(in the rows, 128 means zero)
Rotation paths and how fast each direction turns (degrees a step):
Each turn is a multiple of 5 degrees from 10 to 175, or 0.
Each row of a path follows its step; steps can be skipped.
path 1
step 0: [136 134 141 134 137 128 131 128 119 124 135 119 128 134 130 141 132 132
 134 131 130 120 132 118 132 128 127 122 121 129 141 132 135 128 125 136
 128 115 122 126 128 140 138 118 129 121 125 126 123]
step 2: [136 119 127 132 131 136 130 133 129 121 138 135 146 119 131 130 130 126
 135 137 131 134 116 135 138 130 126 140 124 139 132 122 128 124 128 130
 130 120 133 122 129 126 126 129 119 123 126 133 115]
step 3: [131 127 113 122 132 132 142 124 123 124 133 123 129 123 131 122 122 128
 117 134 122 114 134 125 126 126 133 130 121 145 136 125 120 127 131 126
 130 124 139 119 124 133 137 127 121 127 132 139 124]
step 4: [126 129 126 134 124 130 139 136 137 142 128 128 121 116 128 120 132 130
 121 128 127 125 125 128 127 124 138 122 132 134 143 117 116 117 135 131
 123 130 130 127 124 114 117 130 129 123 125 129 128]
step 5: [134 119 132 140 130 139 151 126 126 135 129 122 126 124 117 131 123 132
 130 133 121 135 126 128 127 129 121 127 121 123 137 135 126 127 125 133
 119 125 117 122 120 131 128 126 130 115 130 123 133]
step 6: [130 116 128 131 125 120 128 125 114 131 120 134 121 126 123 130 118 144
 119 126 115 124 135 134 122 135 135 119 128 123 129 127 125 124 129 126
 126 123 121 120 140 128 131 116 130 122 124 130 132]
step 7: [127 115 137 131 120 129 123 131 120 127 141 134 135 119 121 126 130 135
 134 137 137 135 129 127 136 124 132 119 136 131 131 128 132 125 121 128
 131 119 125 133 139 122 126 120 141 121 116 130 126]
step 8: [132 120 127 121 135 133 124 122 121 133 137 122 130 115 137 129 127 124
 126 133 122 131 136 115 130 124 131 136 126 130 130 132 133 136 122 142
 130 121 127 129 130 141 140 118 137 128 129 138 125]
step 11: [125 122 125 124 126 116 142 125 131 127 117 121 123 126 138 139 117 138
 122 126 133 125 124 119 116 131 135 129 118 133 136 126 127 121 134 130
 123 127 127 124 135 128 134 128 124 126 132 138 118]
step 12: [133 127 141 136 118 128 138 131 129 131 132 135 134 125 125 130 121 137
 126 134 131 114 119 126 128 129 131 123 123 138 138 116 138 128 128 132
 125 136 123 133 134 114 120 131 132 127 128 121 121]
Directions:
[131 131 129 129 130 130 128 129 130 133 129 126 127 128 130 128 132 125
 127 128 126 125 131 125 128 127 129 126 128 128 131 127 131 129 129 131
 127 129 128 130 126 129 126 128 131 129 127 125 128]  85
path 2
step 0: [129 133 123 127 124 122 137 124 118 127 129 131 135 124 138 133 122 127
 131 119 128 126 122 131 118 120 132 126 127 130 124 136 132 130 122 144
 118 125 131 134 117 125 129 119 117 135 136 112 132]
step 2: [124 114 133 127 126 112 138 129 126 125 125 126 126 137 119 131 114 126
 125 132 109 119 133 125 128 126 135 131 128 132 122 130 133 135 128 131
 133 130 133 129 122 115 138 124 125 124 126 123 131]
step 3: [130 133 133 126 114 138 140 129 136 120 130 142 135 143 129 137 121 137
 124 132 117 126 135 132 126 131 130 130 128 128 132 129 127 133 119 132
 131 131 123 121 130 122 131 132 122 125 128 113 131]
step 4: [121 124 128 127 131 124 144 122 122 119 128 144 126 124 135 140 128 126
 126 122 119 129 140 135 135 117 113 126 130 122 124 126 136 125 128 135
 123 129 126 127 131 125 129 130 133 131 131 118 132]
step 5: [122 128 116 130 125 124 136 122 120 116 128 126 138 138 132 125 121 129
 123 128 127 127 135 131 118 114 133 125 117 129 121 132 125 134 129 129
 124 126 133 135 138 131 128 137 137 134 138 118 136]
step 7: [124 131 131 123 136 124 139 124 133 124 124 126 135 139 128 134 126 136
 121 126 121 121 130 119 121 135 128 126 128 115 123 132 129 128 132 130
 119 127 133 123 134 129 153 127 127 119 130 123 125]
step 8: [133 138 135 135 135 131 129 130 123 113 137 140 129 131 130 131 121 126
 125 120 111 122 125 129 115 117 129 117 134 126 131 126 135 132 119 133
 128 125 129 120 124 126 138 129 131 129 133 124 122]
step 9: [124 135 135 126 124 121 134 119 127 114 130 132 137 129 128 138 125 131
 132 127 124 129 126 132 125 118 128 121 131 126 122 139 128 126 132 146
 119 120 131 125 132 129 117 115 123 124 142 127 130]
step 10: [126 135 133 128 121 119 141 135 119 129 122 127 128 127 113 129 127 138
 132 127 125 115 135 131 123 118 135 116 116 125 119 122 133 127 127 137
 126 124 125 136 125 129 132 130 131 126 138 130 137]
step 11: [129 124 132 131 122 120 137 125 135 133 128 123 135 133 123 131 136 117
 127 124 120 122 135 127 127 123 137 131 120 133 123 129 133 136 116 141
 136 127 137 124 126 123 141 122 120 124 132 115 133]
Directions:
[129 128 127 129 129 131 125 130 130 128 130 130 129 130 129 129 125 125
 128 125 128 129 126 130 127 126 132 129 126 128 126 130 124 129 125 129
 129 129 128 128 129 125 125 126 124 129 127 128 128]  125
[129 128 129 127 131 128 129 126 126 128 128 131 127 127 133 132 127 129
 130 129 128 133 128 127 127 128 127 125 131 127 131 129 126 129 124 129
 130 128 124 129 128 129 128 128 130 126 129 127 126]  80
path 3
step 0: [131 125 121 130 118 119 131 121 120 121 124 126 130 125 138 133 125 131
 121 134 133 137 125 128 131 127 130 123 132 127 129 124 142 140 119 129
 135 130 127 136 128 115 124 122 119 118 125 137 130]
step 1: [135 137 123 119 125 128 123 132 129 131 132 128 129 129 142 126 123 130
 126 124 130 134 122 123 133 130 131 123 121 127 139 119 131 127 125 114
 131 125 123 128 141 125 128 118 133 132 142 119 129]
step 3: [127 135 127 122 125 124 121 121 118 132 128 131 131 119 134 130 132 125
 121 127 121 133 126 124 132 132 132 132 130 122 136 112 125 133 123 136
 130 121 118 134 137 123 122 112 129 122 137 126 126]
step 4: [130 121 117 126 125 127 134 132 127 130 126 124 125 136 128 132 124 128
 132 139 131 133 134 122 134 134 134 125 122 132 140 127 133 126 124 119
 144 132 127 122 139 125 126 115 116 128 129 133 126]
step 5: [132 136 118 127 128 128 130 118 112 121 118 123 120 124 145 126 131 125
 124 124 123 119 118 124 123 131 129 128 118 124 133 119 129 127 121 128
 134 129 122 134 133 130 127 123 133 128 127 132 130]
step 8: [125 126 123 114 130 129 138 127 117 121 121 139 125 121 136 129 128 135
 130 128 133 126 129 123 129 132 129 129 133 131 133 128 129 133 113 122
 137 131 129 135 130 116 115 118 127 123 122 133 125]
step 9: [132 123 116 129 124 125 126 126 122 128 136 126 128 123 134 125 136 125
 126 123 126 130 124 123 130 142 122 126 128 120 137 109 133 123 132 123
 129 132 119 124 135 116 129 120 124 125 133 119 129]
step 10: [126 123 126 119 123 129 128 129 121 123 124 125 120 133 137 119 124 130
 122 141 133 134 128 120 127 132 126 125 131 124 142 128 132 126 112 119
 137 125 125 130 126 126 135 123 125 131 125 142 122]
step 11: [123 133 121 123 131 121 130 130 123 124 123 129 132 124 138 132 121 132
 129 121 133 131 116 126 128 137 127 140 117 125 135 110 129 133 127 130
 134 130 119 139 130 121 131 119 130 128 125 120 130]
step 12: [131 128 124 124 118 128 130 131 121 126 130 136 123 130 129 127 124 120
 126 138 130 126 133 127 144 142 124 132 125 129 139 132 135 121 117 122
 135 128 118 126 127 117 124 125 128 122 138 132 129]
Directions:
[128 126 128 129 127 129 127 124 126 123 124 128 129 128 130 131 126 130
 126 126 129 129 131 127 127 129 130 131 129 128 126 128 128 126 127 128
 123 125 129 128 129 129 127 127 129 129 126 129 126]  135
[128 126 133 129 126 123 129 129 132 127 128 127 128 128 127 129 129 128
 124 131 124 131 125 129 128 126 129 128 130 127 130 128 128 128 128 126
 128 126 129 127 131 127 129 127 127 129 129 129 126]  115
path 4
step 0: [142 137 133 138 127 127 125 132 139 121 142 134 132 124 132 125 124 126
 139 126 123 125 129 134 122 119 134 129 123 123 139 130 127 127 129 122
 135 131 120 132 129 136 130 118 125 120 134 120 130]
step 1: [133 116 137 131 140 132 119 128 120 132 129 131 136 126 132 129 129 133
 134 144 129 130 127 127 122 133 142 129 130 127 125 125 118 131 130 133
 117 124 133 139 126 133 136 134 123 135 121 127 123]
step 2: [137 133 120 132 125 126 138 126 128 122 126 118 120 128 122 133 127 136
 126 135 133 124 146 134 131 133 128 131 128 120 120 117 127 135 132 117
 128 133 130 128 130 113 132 130 127 128 122 122 127]
step 3: [130 137 123 128 126 132 112 117 124 113 128 112 124 121 133 124 123 126
 136 118 128 131 128 122 128 133 129 129 126 131 136 128 125 125 129 125
 125 124 129 123 138 133 133 125 118 133 138 131 133]
step 4: [131 127 140 136 130 135 125 128 131 138 131 130 127 129 124 127 124 125
 129 120 125 120 123 123 125 122 140 128 116 133 123 128 124 116 133 118
 129 137 132 124 123 134 140 124 123 119 113 127 124]
step 5: [131 128 132 129 128 125 130 128 125 121 130 128 130 115 131 133 130 127
 128 131 116 143 136 131 127 132 125 125 133 121 122 123 131 138 124 131
 116 121 138 128 125 131 125 125 127 125 106 131 120]
step 6: [132 126 127 119 118 123 128 135 125 119 121 123 117 118 123 131 125 133
 121 128 130 126 124 129 125 140 140 129 132 117 121 131 127 126 129 119
 136 122 136 129 136 123 133 121 128 118 141 126 132]
step 8: [127 124 120 137 121 120 121 125 139 140 129 135 128 122 120 126 130 130
 135 126 120 130 123 124 138 119 134 126 125 125 122 125 133 140 126 126
 126 136 139 118 133 138 133 127 136 127 120 129 125]
step 9: [130 127 133 124 135 130 135 133 138 130 134 123 130 118 137 131 137 118
 125 130 131 123 134 129 123 146 129 124 132 128 121 139 140 133 127 128
 135 119 138 125 132 136 124 121 125 133 126 133 124]
step 12: [135 115 134 128 131 132 122 131 130 142 125 122 127 121 134 129 124 126
 129 135 124 123 129 122 143 125 135 128 131 125 130 130 140 141 138 130
 129 134 123 121 123 131 121 124 124 126 131 138 139]
Directions:
[129 131 128 130 129 125 130 128 127 129 127 127 129 128 125 130 126 127
 127 131 131 129 130 130 127 131 130 125 132 128 125 131 129 128 127 129
 127 125 127 129 126 131 130 131 129 126 128 129 128]  90
path 5
step 0: [139 137 127 136 135 130 125 132 121 135 130 121 122 130 124 132 136 129
 118 132 126 133 121 126 140 137 122 117 139 119 137 128 132 129 131 123
 122 120 124 133 143 126 127 131 128 125 138 131 132]
step 2: [125 139 125 136 124 124 129 121 129 118 131 136 129 133 132 126 128 135
 118 128 134 127 121 118 140 133 120 134 132 125 122 125 130 123 121 122
 122 141 135 110 127 132 131 139 130 130 131 119 131]
step 3: [137 131 128 123 122 139 123 139 134 135 134 135 129 127 128 125 136 123
 136 120 133 130 126 133 137 126 132 122 129 124 114 122 132 136 117 133
 131 127 121 128 130 131 136 140 123 134 132 132 112]
step 5: [132 125 130 135 120 121 124 123 134 130 129 138 121 134 128 128 119 130
 122 128 147 133 112 134 133 126 124 115 125 120 127 121 118 127 132 136
 128 132 120 136 138 129 128 121 134 123 127 130 132]
step 6: [127 125 134 132 130 132 116 135 130 116 120 139 136 127 133 127 123 125
 137 128 131 111 132 143 126 126 126 127 134 132 137 134 132 129 120 120
 127 126 129 123 132 127 139 122 141 131 129 130 126]
step 7: [132 141 129 130 126 132 136 125 133 114 127 113 135 128 117 133 125 143
 122 126 124 130 121 128 126 126 122 123 131 125 123 129 133 144 136 128
 126 127 116 119 131 130 130 129 139 128 123 130 129]
step 8: [129 130 135 137 125 129 128 138 122 136 115 130 132 125 131 133 123 133
 122 131 132 124 136 128 134 139 134 127 127 135 127 112 133 127 136 129
 132 117 121 134 130 129 125 128 129 128 140 129 110]
step 9: [134 122 129 131 138 125 115 122 124 125 135 119 132 129 127 135 131 133
 131 118 124 126 122 131 137 137 115 120 123 129 139 131 143 119 126 125
 130 131 132 129 126 129 120 136 132 118 133 119 129]
step 11: [124 135 126 137 132 134 114 133 133 125 135 134 125 119 121 122 119 125
 116 128 129 126 132 126 128 128 125 140 131 126 132 127 138 131 122 123
 123 140 131 123 128 136 140 137 118 127 139 136 122]
step 12: [138 129 132 116 124 135 123 138 118 127 136 126 132 122 122 129 131 128
 125 126 127 128 113 138 126 132 124 119 129 126 117 120 126 137 138 137
 124 138 127 134 121 117 134 128 119 127 126 124 129]
Directions:
[127 128 126 127 128 128 127 126 130 124 126 133 130 130 126 128 128 128
 126 126 128 128 128 127 124 127 128 126 129 127 127 129 126 126 126 124
 131 127 129 126 128 129 130 130 129 125 127 129 129]  85
path 6
step 0: [130 128 119 137 128 137 127 113 122 126 132 120 140 119 133 141 133 134
 125 125 143 131 126 126 130 116 120 127 137 134 139 122 137 140 130 121
 124 125 132 126 131 119 124 131 134 128 134 124 126]
step 2: [132 125 133 128 137 118 139 129 136 134 141 122 139 117 132 125 133 125
 138 126 136 136 140 119 122 124 131 128 122 131 116 136 132 134 116 124
 140 128 123 120 135 136 120 128 131 127 130 122 126]
step 3: [125 119 127 125 135 121 128 130 126 115 128 125 137 126 132 127 124 134
 121 123 122 124 124 128 131 127 132 141 119 136 131 129 121 121 136 129
 139 113 133 124 123 125 139 139 126 126 117 111 126]
step 5: [135 134 128 133 126 120 129 123 131 116 129 123 122 116 117 133 131 127
 128 136 131 129 128 126 134 124 130 133 142 126 142 126 120 135 123 123
 130 120 136 130 128 131 122 120 129 123 104 130 131]
step 6: [119 136 134 138 114 133 131 131 121 137 123 117 131 109 132 140 126 138
 121 131 131 133 124 118 124 131 130 133 126 136 119 127 140 133 131 116
 123 123 125 132 123 131 127 130 125 118 131 126 127]
step 7: [132 126 124 134 139 126 137 115 129 132 132 130 121 127 127 134 121 135
 124 123 134 124 135 121 125 127 123 127 135 134 132 129 134 133 137 118
 145 124 126 128 130 121 124 143 143 141 129 130 139]
step 9: [134 128 129 127 139 125 130 133 133 117 139 124 141 123 129 130 123 134
 131 126 133 132 121 118 137 110 137 140 127 129 134 134 127 120 121 127
 130 124 117 113 124 116 124 126 130 131 131 126 122]
step 10: [130 127 135 128 127 115 131 143 135 118 126 131 118 120 130 133 133 122
 131 136 128 132 127 123 130 136 117 133 119 126 120 124 124 123 141 124
 133 120 132 127 118 121 129 136 133 117 117 122 116]
step 11: [133 139 121 124 127 110 131 122 125 127 132 120 119 119 125 133 126 135
 119 132 135 126 139 119 131 129 146 123 127 125 125 141 135 138 126 131
 132 134 128 133 125 128 127 125 121 130 118 121 121]
step 12: [130 138 129 136 131 138 132 130 125 131 106 121 131 118 116 139 127 134
 119 122 123 126 129 129 135 132 127 138 130 135 137 118 128 139 132 129
 135 118 130 124 117 132 129 125 134 125 121 128 130]
Directions:
[130 129 127 128 130 130 126 126 128 129 129 131 131 128 127 128 129 128
 127 129 129 128 130 127 125 128 128 128 129 128 127 127 128 125 128 125
 130 124 131 129 126 130 125 129 126 129 134 129 128]  55
[126 126 131 129 125 128 127 126 132 125 125 131 125 126 125 128 128 130
 130 126 127 127 128 131 126 129 129 130 128 129 130 126 125 127 131 129
 129 127 129 126 127 131 128 131 127 127 128 128 127]  160
[127 126 130 128 126 127 128 127 126 128 130 129 125 133 129 130 133 127
 129 129 128 128 131 128 126 128 129 127 127 126 128 126 129 127 134 127
 130 128 127 128 127 123 129 128 130 131 127 130 127]  115
